In the rows, 128 means zero.
One turn sends every row of this set to another row. A few are shown first. Where does it send the rows asked after them?
k_977: [155 122 153 129 120 107 159  88 139 145 127 142 153 125 128 128 148]
k_349: [143 122 190 112 124 132 141 157 101 153  86 162 113 112 109 164 110]
k_734: [142 110 161 127 115  89 140  97 127 155 131 133 138 106 114 131 147]
k_966: [153 109 180 142 144 130 165 144 113 162  99 187 121 122 114 172 113]
k_546: [161  74 157 128 155 126 179 147 128 121 123 142 118 120 127 155 134]
k_504: [153 131 155 114 113 111 148  92 133 138 121 131 150 120 126 122 147]
k_604: [151  68 162 126 150 117 168 152 122 128 124 136 109 109 118 156 132]
k_718: [140 103 181 140 135 112 148 154  96 164  91 166 114 107 111 176 117]
k_259: [ 85 124 111 132 140 149 152  97  98 167 116 136 133 113  99 129 127]
k_608: [122 104 127 161 137 161 129 145 118 139 100 121  93 117  91 116 153]
k_21: [159 125 179 128 141 146 169 145 115 150  90 184 128 134 126 165 113]
k_82: [103 128 113 132 124 162 119 109 104 160 109 123 131 113  99 116 119]
k_705: [149 109 155 139 123  94 153  91 134 155 134 147 147 114 119 131 146]
k_283: [153 135 177 112 128 143 159 153 100 138  73 156 127 125 129 163 119]
k_987: [128 113 124 155 138 172 134 144 121 131  96 121  98 127  99 114 154]
k_404: [100 114 112 149 131 146 118 107 104 174 120 133 126 107  92 123 117]
k_118: [142 107 188 131 135 119 148 153 103 165  96 175 111 110 108 171 111]
k_894: [143 122 160 112 109 100 137  98 126 145 122 124 140 110 117 124 145]
k_669: [163  86 159 113 149 137 179 149 127 112 116 134 121 126 131 151 133]
k_309: [151  76 164 109 142 120 159 157 117 120 117 122 107 107 118 150 133]
k_874: [152 133 185 107 130 146 157 151 108 143  81 168 122 127 120 160 113]
k_942: [131 100 119 178 149 165 147 138 128 140 108 137 103 131  98 121 155]
k_758: [ 88 129 108 131 141 154 157  93 102 163 114 139 138 119 104 128 127]
k_771: [108 110 107 166 141 151 136 100 113 178 127 149 133 117 100 127 119]
k_615: [139 121 184 116 124 124 142 158  92 150  78 150 114 108 115 167 116]
k_230: [151 106 173 151 147 123 171 145 106 162  94 182 125 122 123 177 120]
k_919: [115 137 109 137 133 175 135 104 114 154 110 134 141 130 110 115 122]
k_777: [156  88 162 101 140 133 165 154 121 111 110 122 116 115 126 147 134]
k_114: [ 89 126 108 136 145 152 158  93 103 166 117 143 136 119 104 129 127]
k_177: [133 111 122 165 145 175 148 139 127 133 101 130 105 136 102 114 156]
k_112: [118 123 104 157 141 167 146  98 119 166 120 150 144 132 110 122 122]
k_594: [159 127 171 134 142 143 175 144 109 145  84 175 133 134 135 170 122]
k_299: [ 86 122 109 137 142 148 155  94 102 169 118 141 133 116 101 130 127]
k_702: [124  96 123 177 146 157 136 142 123 147 109 131  95 120  92 121 154]
k_541: [ 87 129 110 128 138 153 152  95  99 163 113 136 136 117 102 127 127]

k_114 -> k_299
k_112 -> k_771
k_21 -> k_966
Now find these:
k_283 -> k_594
k_977 -> k_705
k_987 -> k_177
k_604 -> k_309

One turn sends every row of this set to another row. A few are shown first. Where does it send the rows asked after them?
k_57: [147 151 124 158 126 113 140 119  73 109 134 134 116 158 164 115 121 100
 134]
k_374: [101 112 124 122 170 138 112 148 131 144 103 134 146 135 131  86 163  99
 142]
k_660: [146 107 154 157 163 144 103 144 118 116 105 183 121 120 126 141 139 104
 145]
k_129: [146  81 116 121 124 133 102 135 112  93 120 159 133 113 119 139 131 102
 159]
k_583: [137 126 105 170 144 134 130  89  88 130 110 133 106 124 159 110  84 114
 156]
k_174: [129 132 132 139 120 148  96 132 112 129 165 123 120 130 108 132 121 135
 120]
k_699: [113 110 118 121 162 145 110 146 127 140 117 134 156 149 127  79 158  91
 139]
k_941: [109 136  97 120 147 130 128 143  93 150  79 135 145 150 134 102 154  82
 127]
k_394: [126 131 121 159 128 168  95 148 126 144 161 141 113 132 111 134 108 122
 135]
k_676: [123 112 107 165 140 119 125 135  78 101  90 165 102 129 112 122 108 116
 152]
k_960: [144 123 119 137 112 116 137 150  81 103 113 164 122 135 124 152 147  97
 137]
k_491: [ 96 124 107 133 158 148 137 147 130 172  99 142 137 120 136 110 161  95
 150]
k_526: [ 93 118  81 135 155 145 128 138 110 158  78 136 133 133 131  94 133  90
 153]
k_581: [166 139 140 150 134 144 119  98 130 148 115 155 114 107 173 139 111 101
 154]
k_128: [154 112 114 125 107 127 127 117 110 105 164 121 134 130 163 123 126  99
 157]
k_446: [111 115  91 101 130 129 135 128 102 144 112 119 158 138 126  96 157  97
 135]
k_9: [131 110 121 156 139 137 139 119 105 139  96 170 109  88 124 157 128 122
 159]
k_371: [112 122 114 130 159 158 135 137 135 179 112 143 149 123 136 110 162  92
 145]
k_62: [100 116  88 140 163 151 129 121 112 169  85 136 138 128 127  87 127  97
 152]
k_65: [146 160 130 158 114 105 142 122  94 113 131 141 100 142 159 112 118 110
 145]
k_489: [109 143  99 134 152 130 141 135  88 158  86 137 142 155 131  94 149  89
 124]
k_366: [139 143 127 136 123 142  93 118  87 130 136 124 122 139 111 135 110 130
 101]
k_788: [139 141 106 146 123 160  91 116  89 145 119 136 118 138 113 143  88 114
 111]
k_243: [155 124 111 132  95 121 123 125 121 103 152 135 117 131 161 117 114  97
 166]
k_749: [155 134 135 167 151 158 134 103 121 159 126 153 119 112 174 144 115  99
 155]
k_247: [108 111 101  98 141 128 121 132 112 142  98 119 155 129 133 101 163  96
 135]
k_71: [158 111 141 156 154 153  97 126 133 115 150 149 129 141 168 110 115  89
 158]
k_267: [142 138 126 164 139 121 122  90 105 125 106 140  97 115 157 105  88 122
 156]
k_600: [168 126 139 148 133 143  92 128 137 112 133 158 121 139 168 115 109  82
 158]
k_739: [136 141 105 162 123 175  98 137 111 158 135 149 112 132 114 148  93 107
 129]

k_62 -> k_489
k_128 -> k_71
Now find these:
k_267 -> k_65
k_960 -> k_129
k_394 -> k_739
k_247 -> k_374

